0: [ 96 122 134 230  92  74 110 122 104  96 118 124  64 118 155 160 147 126
 125 104 110 116 106 106  90  66 108 120 152 222 180 165]
1: [163 172 119  86 102  98 105 121 114 117 115 114 105 178 132 126  97 110
 115 110  99 115 170 152 169 155 116 105  85  76 105 100]
2: [115 104 141 199 106  98  97 117 108 113 112 107  84 101 120 121 233 182
 178 162 136 127 135 149 176 229 203 163  88  77 105 100]
3: [117  96 112  96 104 105 115 140 159 166 175 112  89 130 170 175 129 124
 116 107  98 116 108 106  95  83 100 111 215 137 127 123]
4: [113  98 108  85 114 128 148 158 184 172 178 117 103 103 116 111 118 129
 134 160 203 164 108 112  99  93 111 116 123 224 167 182]
5: [139 170 150 100 113  99 105 115 117 110 112 116 123 169 121 129  96 103
 106 103  94 119 110 113  88  86 106 105 137 217 167 177]
6: [102  98 107  91  97 105 114 138 164 166 179 107  91 120 161 182 155 134
 120 113  95 121 172 153 163 160 114 109  89  92 111 100]
7: [117  95 108  86 103 108 120 144 164 172 184 113  89 133 172 176 125 122
 114 107  98 115 106 107  94  83 100 111 214 138 126 123]
8: [111 102 107  84 103 100 111 139 150 164 186 112  91 204 143 129  89 108
 113 105  94 114 169 162 175 167 114 103  84  79 104 101]
9: [111  99 107  95 186 239 236 157 163 135 128 109  86 110 143 157 198 153
 138 119 100 115 175 167 197 209 132 109  87  76 106  97]
10: [127 122 155 148 103  94  99 117 105 111 109 181 255 108 116 114  85 105
 108 108  99 116 108 111  93  82 102 107 208 143 135 135]
11: [157 177 159  94 101  95  98 118 105 113 113 142 166 142 121 111  86 106
 110 106  99 114 109 111  94  84 100 103  98 252 189 221]
12: [105 106  94 184 200 199 163 111 118 113  98 128 124 107 123 156 238 191
 125 120  97 121 115 116  93  94 120 187 169  82 129  76]
13: [104  91 110  85 110 118 138 152 185 172 178 111  84 106 112 110 176 159
 177 180 180 145 161 148 135 114 104 108  82  76 101  92]
14: [111  99 112  89 196 236 227 150 157 131 116 107  91 100 113 114  92 118
 115 137 194 184 112 105  95  82 100 106 170 179 159 150]
15: [104 108  89 173 201 199 166 115 124 118 107 122 109 109 129 161 243 191
 125 120  95 121 115 120  97 105 131 196 162  70 123  72]
16: [165 192 145  92 101  95  96 114 110 111 108 174 252 116 118 113  83 102
 108 110  98 115 107 111  94  82 100 103  95 238 189 226]
17: [158 183 144  92 103  98 102 123 111 119 114 149 186 124 116 112  89 108
 110 113 105 121 107 112  93  88 105 136 232  86 112  99]
18: [112  98 106 131 231 252 213 132 128 117 116 110  86 147 172 171 108 121
 112 105  99 118 108 107  94  86 110 173 202  75 104  87]
19: [116  95 108  84 101 105 121 144 157 180 190 111 103  96 127 110 149 142
 139 178 209 161 177 162 174 184 137 117  82  77 108 107]
20: [103 109 111 139 213 240 205 127 137 119 120 112  73  88 130 115 112 110
 131 148 212 163 123 161 168 209 203 160 105  87 114  93]
21: [113 116 117 130 215 235 205 138 127 120 120 128 123 175 124 116  89 107
 109 108  97 119 106 111  91  81  98  99 121 239 178 202]
22: [193 186 129  93 100  94 110 129 111 122 108  99  79 116 115 123 118 124
 143 180 220 149 133 129 176 211 214 167  86  78 115 103]
23: [143 161 156  96 104 102 105 123 116 116 115 107  83 104 116 115 204 174
 176 176 157 136 108 113  99 102 146 218 133  82 107  98]
24: [120 111 128 234 117 101 101 118 101 111 110 182 254 108 116 111  95 114
 115 114 105 121 112 110 104  97 110 116 200 130 122 116]
25: [138 172 150  89 102  96 107 121 123 114 115 116 122 163 114 122  93 105
 108 107 106 127 110 112  88  85 106  99 128 234 175 190]
26: [112 103 105 219 209 182 146 122 109 113 112 108  86 121 156 172 160 133
 125 110  98 115 160 168 204 245 169 124  88  76 106 100]
27: [110 102 115 244 126 113 101 116 109 104 132 116  80 115 165 159 169 129
 143 114 100 114 171 162 202 218 150 106  88  86 111 103]
28: [166 206 165  91 109  90  93 117 104 118 114 180 255 104 104 107  85  97
 105  95 102 120 108 125  91  92 112  94 107 255 182 201]
29: [143 176 175  98  92  99 107 123 110  97 103  93  59 217 165 127  91  95
 105  84  94 112  94 102 129  73 116 108 218 105  99 138]
30: [114  90 119 194 213 200 157 142 115 113  98 100  89 130 169 161 136 124
 123 112  91 112 109 105  96  80 111 169 208  76  93  99]
31: [102 110 110 125 223 254 217 128 140 121 119 112  72  85 126 111 107 109
 130 152 225 168 117 161 163 206 209 166 109  88 115  92]
32: [113 111 151 195 108 111 109 114 106 113 114 185 255 112 107 112  91 102
 120 113  96 123 109 116 102  90 110  95 144 208 151 172]
33: [117 101 112 115 210 244 220 139 134 122 114 116 105 179 129 119  91 110
 111 115 111 120 106 110  92  85 100 105 113 250 186 206]
34: [112 100 106  87 123 148 170 166 192 172 170 111  84 103 116 111  95 114
 118 138 202 174 110 110  93  87 113 170 199  81 108  99]
35: [102 129 136 216  94  76 109 122 104  98 117 123  66 117 154 158 153 129
 127 106 109 116 106 107  93  72 115 132 147 207 172 159]
36: [115  97 107 128 218 249 223 139 134 122 114 123 123 179 129 119  87 108
 108 108  99 116 107 110  92  85 100 105 122 243 182 197]
37: [113 100 107  94 166 217 224 164 179 143 136 108  87 105 126 133 240 178
 170 139 116 122 149 136 132 124 112 104  85  77 106  95]
38: [114 128 126 199  83  86  87  99 113 116 101 187 250 127 113 115 107 128
  92  99  84 115 114 117  85  92  92 101 101 205 189 190]
39: [ 99 102 118  76  93  92  96 123 155 151 170 103  80 112 102 137 229 185
 172 161 146 136 181 168 188 197 139 101  76  79 109  99]
40: [145 159 157 105 114 105 107 118 109 111 108 126 130 156 120 115  91 108
 112 112 108 122 172 170 204 216 139 111  85  77 106  97]

[104 102 113  93  98 104 114 136 160 161 172 107  91 118 157 177 161 138
 124 119 100 122 176 159 174 177 120 110  86  75 105  90] 6 8 39 19 1
[103 106 119  84 132 163 182 167 189 158 153 117 100  96 107 108  93 122
 118 146 201 184 112 103  98  84 108 113 107 231 184 202] 4 14 33 21 25
[148 168 162  97 101  95  97 119 107 111 108 107  82 104 116 116 203 173
 176 177 159 136 109 114 101 103 151 229 124  75 104  97] 23 22 2 13 15
[167 182 118  86 102  93  98 116 106 111 108 116 107 186 132 121  87 109
 111 108  98 116 169 151 165 151 112 104  84  76 104  99] 1 40 8 6 29
[165 188 123  88 115 113 111 118 106 113 112 108  89 106 122 121 190 163
 166 169 161 136 114 120 116 133 173 222 106  73 105  96] 23 22 2 13 1
[111 112 112  85 104 101 131 153 162 174 197 111  78 114 106 116 155 148
 163 169 188 143  94 127  95  80 102 102 100 210 162 217] 4 25 13 5 3
[113  98 109  85 115 132 153 161 190 174 178 110  84 103 116 112 121 132
 137 166 215 169 107 111  95  85 100 105 126 240 174 192] 4 14 25 34 7
[117 112 108  85 103 100 109 136 146 159 179 120 109 194 140 127  89 109
 112 104  95 116 163 157 166 158 111 102  86  95 113 113] 8 1 6 40 19
[122  91 104 255 143 109 111 120 117 115 107 113  88 108 123 114 180 170
 182 180 198 138 119 142 156 221 218 178  73  90 107  93] 2 27 26 22 20
[161 174 118 106 104  95  98 117 104 110 107 115 104 176 131 118  95 112
 115 115 108 120 162 146 158 144 111 106  84  91 110 111] 1 40 8 6 5
[114  89 120 206 217 197 148 140 110 111  94  98  89 131 170 160 134 123
 123 113  89 112 109 105  96  79 111 172 206  75  91 100] 30 18 12 15 3
[185 178 126  94 106 105 120 133 119 125 111  99  79 114 117 124 129 130
 147 176 209 145 136 131 172 201 204 161  86  78 114 103] 22 19 40 23 1
[110 102 113  86 108 115 135 148 177 166 171 112  87 113 114 111 167 153
 170 173 172 142 155 144 130 111 105 114  94  76 102  92] 13 19 39 6 34
[113  91 119 199 218 202 155 140 112 112  97 101  92 136 166 155 130 122
 122 112  90 113 109 105  96  79 110 165 197  93 101 111] 30 18 12 15 3
[113  98 111 101 115 129 147 156 181 168 172 110  84 109 122 117 120 130
 135 160 204 164 108 113 100  95 111 115 123 224 167 182] 4 14 25 34 7
[111 112 112  86 100  94 127 153 159 175 200 111  77 111 100 111 161 153
 168 176 198 146  94 130  94  80 101  92  86 224 168 232] 4 25 13 5 11
[143 173 178  93  92  98 104 120 110  99 102  97  64 207 164 134  98 103
 108  87  98 112 103 107 139  90 124 112 203 103 100 134] 29 5 17 1 3
[122 106 114 103 195 235 225 148 146 126 119 112 100 104 116 113 137 138
 150 174 196 152 107 108  94  83 102 110 209 143 134 126] 14 34 18 30 4
[102  92  88 122 190 228 210 150 169 128 125 123 109 128 134 153 208 154
 138  86  99 124 163 171 212 225 179 110  82  84 118  96] 9 26 37 20 31
[116 112 151 186 106 113 116 118 110 114 115 183 255 101 105 107  96 107
 126 122 106 127  99 110  91  78 107  95 155 213 153 172] 32 38 10 24 16
[185 177 126  93 106 106 122 132 115 125 111  98  79 114 118 124 127 127
 149 177 207 144 132 129 168 197 205 160  88  93 122 115] 22 19 40 23 1
[171 199 126  85 102  95  99 117 103 111 110 108  89 102 117 114 198 167
 172 179 168 138 108 116 105 120 174 235 107  74 103  97] 23 22 2 13 1
